In the rows, zero is written as 128.
Each path below is one point turned by a fixed rotation once a step. After each direction that follows a path, write how fast that rotation turns it, in deg/step (0 if it stays still).
Each turn is a multiple of 5 degrees from 10 to 175, or 0.
Each row of a path follows its step; steps can be skipped.
Path 1:
step 1: [111 135 127 127 138 120 131 127 130 136 123 117 134 127 131 125 126 132
 129 126 128 118 132 131 120 137 131 126 125 129 123 127 130 113 127 127
 126 129 122 131 138 119 132 125 125 122 137 119]
step 2: [120 138 130 127 147 130 132 133 129 130 135 122 126 125 122 131 121 134
 135 127 124 121 138 140 121 132 138 130 132 132 130 126 136 120 125 134
 129 127 125 134 129 139 131 130 121 126 128 121]
step 3: [118 129 127 133 134 126 129 130 125 129 137 113 124 120 122 137 128 138
 130 123 133 122 132 132 127 125 134 137 133 119 127 123 142 132 121 132
 119 133 127 122 127 134 133 130 132 134 133 119]
step 5: [114 138 130 122 116 134 132 132 126 131 126 123 122 124 132 136 128 137
 130 113 130 126 127 124 122 136 131 128 133 130 132 130 130 131 137 131
 137 131 136 121 134 122 125 136 127 133 132 118]
step 21: [121 130 133 125 137 115 126 139 130 127 128 135 120 123 120 130 123 129
 140 122 127 116 130 137 134 131 134 127 135 132 129 122 134 121 133 130
 120 126 142 121 130 135 125 129 131 125 126 122]
step 28: [128 123 118 133 132 122 123 135 138 137 119 122 130 126 129 131 137 131
 128 118 131 129 126 131 126 123 133 123 133 133 130 120 129 130 137 129
 131 139 139 135 135 126 124 125 121 126 145 123]
step 32: [123 135 131 126 135 130 124 124 127 128 129 122 125 133 127 134 126 128
 128 115 127 112 118 142 128 133 128 121 130 137 128 137 133 125 124 131
 122 135 133 120 137 129 132 118 124 128 135 121]
step 39: [121 129 123 123 125 115 118 127 127 125 116 125 124 124 134 130 129 129
 134 122 136 129 129 142 115 130 133 132 132 134 133 117 136 126 127 121
 124 126 130 128 138 123 120 132 126 133 127 120]
Speeds:
[126 133 129 128 127 130 127 123 126 126 129 130 127 128 127 128 130 126
 131 127 128 128 123 127 128 127 127 127 127 127 126 130 129 130 125 127
 129 126 133 130 127 127 127 129 127 130 129 127]
40
[128 127 126 130 131 125 131 130 125 127 127 129 131 127 125 130 131 128
 126 131 124 126 130 126 131 127 131 128 128 126 127 127 131 130 128 128
 129 129 129 129 127 129 126 131 125 127 131 128]
55
[130 126 126 127 129 130 131 127 128 128 129 126 128 127 128 126 130 130
 130 131 129 127 126 126 132 129 125 131 128 129 127 126 130 129 124 128
 127 130 127 129 128 129 129 130 135 129 127 128]
95
[128 128 128 129 127 126 128 132 130 124 128 128 126 128 129 129 130 130
 128 130 132 128 126 129 129 129 124 128 127 124 127 125 129 124 127 129
 127 127 129 126 129 125 129 127 126 127 132 129]
160
[130 129 126 128 125 129 127 128 130 127 125 129 130 128 130 130 132 129
 130 125 130 132 130 127 129 128 128 128 129 126 129 126 125 132 126 131
 133 128 127 128 128 130 128 130 127 129 128 126]
35
Path 2:
step 0: [117 125 133 134 136 125 136 130 121 133 126 129 123 132 130 120 126 117
 127 128 129 117 127 124 115 127 140 124 119 127 132 127 138 120 125 128
 133 125 132 131 130 132 138 131 129 128 125 136]
step 6: [116 126 134 131 133 123 120 126 124 143 125 134 134 120 129 131 125 125
 126 128 122 115 128 123 122 138 134 116 129 128 131 137 134 128 126 132
 134 120 127 130 135 127 131 124 128 126 132 132]
step 8: [130 118 134 141 129 128 126 127 135 134 120 115 129 130 132 127 132 136
 128 122 126 125 130 119 121 130 132 113 121 128 130 131 141 128 126 135
 126 129 126 122 129 129 134 129 124 131 128 128]
step 17: [131 120 132 124 134 125 124 118 124 125 125 130 132 125 123 127 126 123
 137 131 125 128 126 129 123 126 130 122 129 125 133 127 133 143 124 142
 133 123 114 125 120 128 127 131 138 138 126 135]
step 18: [123 117 126 128 132 132 131 123 132 130 130 130 138 135 120 130 127 133
 133 124 114 121 133 127 121 133 129 118 123 130 130 130 136 147 119 130
 130 122 127 126 131 124 133 123 128 130 124 125]
step 19: [134 125 123 130 134 123 126 131 124 128 134 132 131 135 122 135 126 127
 125 122 122 131 126 126 129 121 139 115 122 131 135 124 132 141 123 134
 132 123 118 121 128 126 127 121 119 118 133 136]
step 22: [135 124 128 117 120 124 131 126 124 138 133 129 128 136 127 127 129 126
 125 132 122 125 123 136 124 137 135 132 122 134 125 128 131 141 124 135
 129 130 134 128 125 121 132 122 141 119 128 139]
step 24: [120 125 126 124 129 127 132 127 129 128 121 131 127 138 123 127 120 137
 131 131 127 132 124 127 127 134 130 129 132 123 140 134 135 146 129 131
 121 124 130 115 132 127 138 121 137 123 127 127]
Speeds:
[125 131 125 129 129 130 129 125 124 125 126 130 131 127 125 131 124 127
 128 129 128 129 128 126 129 127 128 127 126 132 127 130 130 128 128 124
 129 125 126 128 129 127 131 128 127 128 129 129]
55
[129 127 129 126 128 130 130 128 127 127 127 126 131 128 129 131 129 126
 128 127 123 129 126 128 129 128 127 125 128 129 128 130 127 130 127 133
 127 129 126 128 127 124 126 129 126 131 132 125]
10
[128 132 126 130 127 127 131 131 128 129 128 128 131 127 127 125 127 131
 131 130 126 128 129 128 131 129 130 131 132 130 129 126 130 128 128 131
 128 127 126 128 125 126 127 128 131 131 125 128]
55
[128 129 125 127 127 132 129 130 128 128 126 127 128 128 132 127 126 126
 128 126 130 128 131 125 130 126 131 127 127 125 131 125 129 127 129 130
 126 130 126 127 127 130 131 126 129 124 130 126]
90
[128 126 129 128 125 129 130 125 126 130 129 129 128 126 129 127 125 124
 128 133 128 124 130 128 127 129 125 130 127 125 128 126 126 126 126 129
 129 127 128 130 125 126 128 129 129 127 130 131]
65
[130 126 123 127 128 126 131 132 128 129 131 128 128 129 126 128 127 128
 130 128 126 128 126 126 126 129 126 126 124 128 126 124 124 125 127 126
 128 128 126 127 130 129 128 128 130 130 128 128]
40
Path 3:
step 1: [130 124 127 119 131 136 123 121 127 131 124 129 130 126 127 137 131 130
 112 130 122 126 123 133 146 121 126 127 131 132 122 113 132 123 122 134
 121 141 117 131 126 133 125 135 130 118 125 126]
step 3: [133 119 120 122 126 127 135 131 132 143 124 132 127 130 139 132 124 130
 122 138 131 125 121 134 132 126 120 133 127 135 141 122 118 125 140 126
 136 134 114 129 130 126 119 123 128 118 126 125]
step 4: [142 121 133 118 124 141 138 126 123 145 129 136 125 118 125 126 127 126
 114 126 130 139 127 132 128 136 135 133 133 135 127 125 132 122 120 135
 129 131 132 125 124 122 132 123 124 131 124 131]
step 12: [133 132 126 120 125 131 134 129 127 139 128 127 125 125 128 131 146 120
 124 128 125 129 133 133 121 116 123 131 131 146 125 126 131 122 133 137
 132 124 123 142 133 137 117 125 134 125 126 125]
step 16: [138 123 134 131 132 123 142 127 128 139 127 132 142 133 130 126 136 124
 127 131 129 133 119 133 118 124 122 129 126 136 129 138 127 115 130 140
 122 137 127 126 125 124 118 130 125 117 122 125]
step 26: [126 122 124 131 128 123 137 119 131 134 136 131 133 130 136 118 132 130
 127 130 125 130 129 132 133 121 122 139 128 124 128 120 129 124 126 127
 139 130 121 131 127 120 131 123 119 110 110 118]
step 33: [143 122 139 121 128 136 142 118 130 135 124 125 129 118 124 130 126 129
 118 128 125 129 114 132 129 127 126 127 139 129 127 128 137 124 129 135
 130 134 136 121 127 123 124 141 122 124 125 121]
step 36: [135 121 124 128 127 128 143 136 127 134 134 129 136 125 126 130 127 131
 122 128 130 134 132 144 141 123 133 119 130 132 129 121 123 131 124 127
 128 134 120 123 136 116 136 128 114 120 129 133]
Speeds:
[126 128 126 130 125 125 127 128 128 124 126 130 132 129 129 124 126 129
 128 129 130 129 127 126 127 131 128 130 130 129 128 128 130 130 131 130
 128 129 127 131 131 125 127 128 126 129 131 125]
125
[130 132 132 128 128 128 128 128 128 127 128 131 129 130 131 126 126 126
 129 131 125 128 129 128 129 130 127 127 131 129 127 129 125 126 128 129
 128 131 125 130 124 127 131 125 132 129 127 128]
115
[127 124 127 128 128 129 127 131 128 129 124 130 129 128 131 129 128 127
 132 127 127 131 129 129 128 128 127 128 126 126 127 125 128 127 130 125
 130 127 130 127 124 130 129 127 128 128 130 123]
90
[127 128 126 129 127 130 129 130 131 127 128 129 130 129 129 131 127 130
 127 126 130 125 131 129 129 125 127 126 133 129 127 125 127 128 130 129
 125 127 130 130 131 131 130 128 132 127 129 129]
65
[129 129 126 129 130 126 126 130 127 130 128 128 129 128 130 130 131 127
 127 129 128 124 126 125 127 129 130 123 127 127 128 125 127 129 129 128
 128 127 127 132 126 127 123 127 128 124 130 129]
160
[126 125 128 125 128 128 126 128 125 130 128 128 130 128 130 126 129 129
 127 130 130 127 132 126 128 129 128 127 129 123 130 129 129 122 128 129
 123 129 128 128 128 128 127 126 127 129 126 128]
115
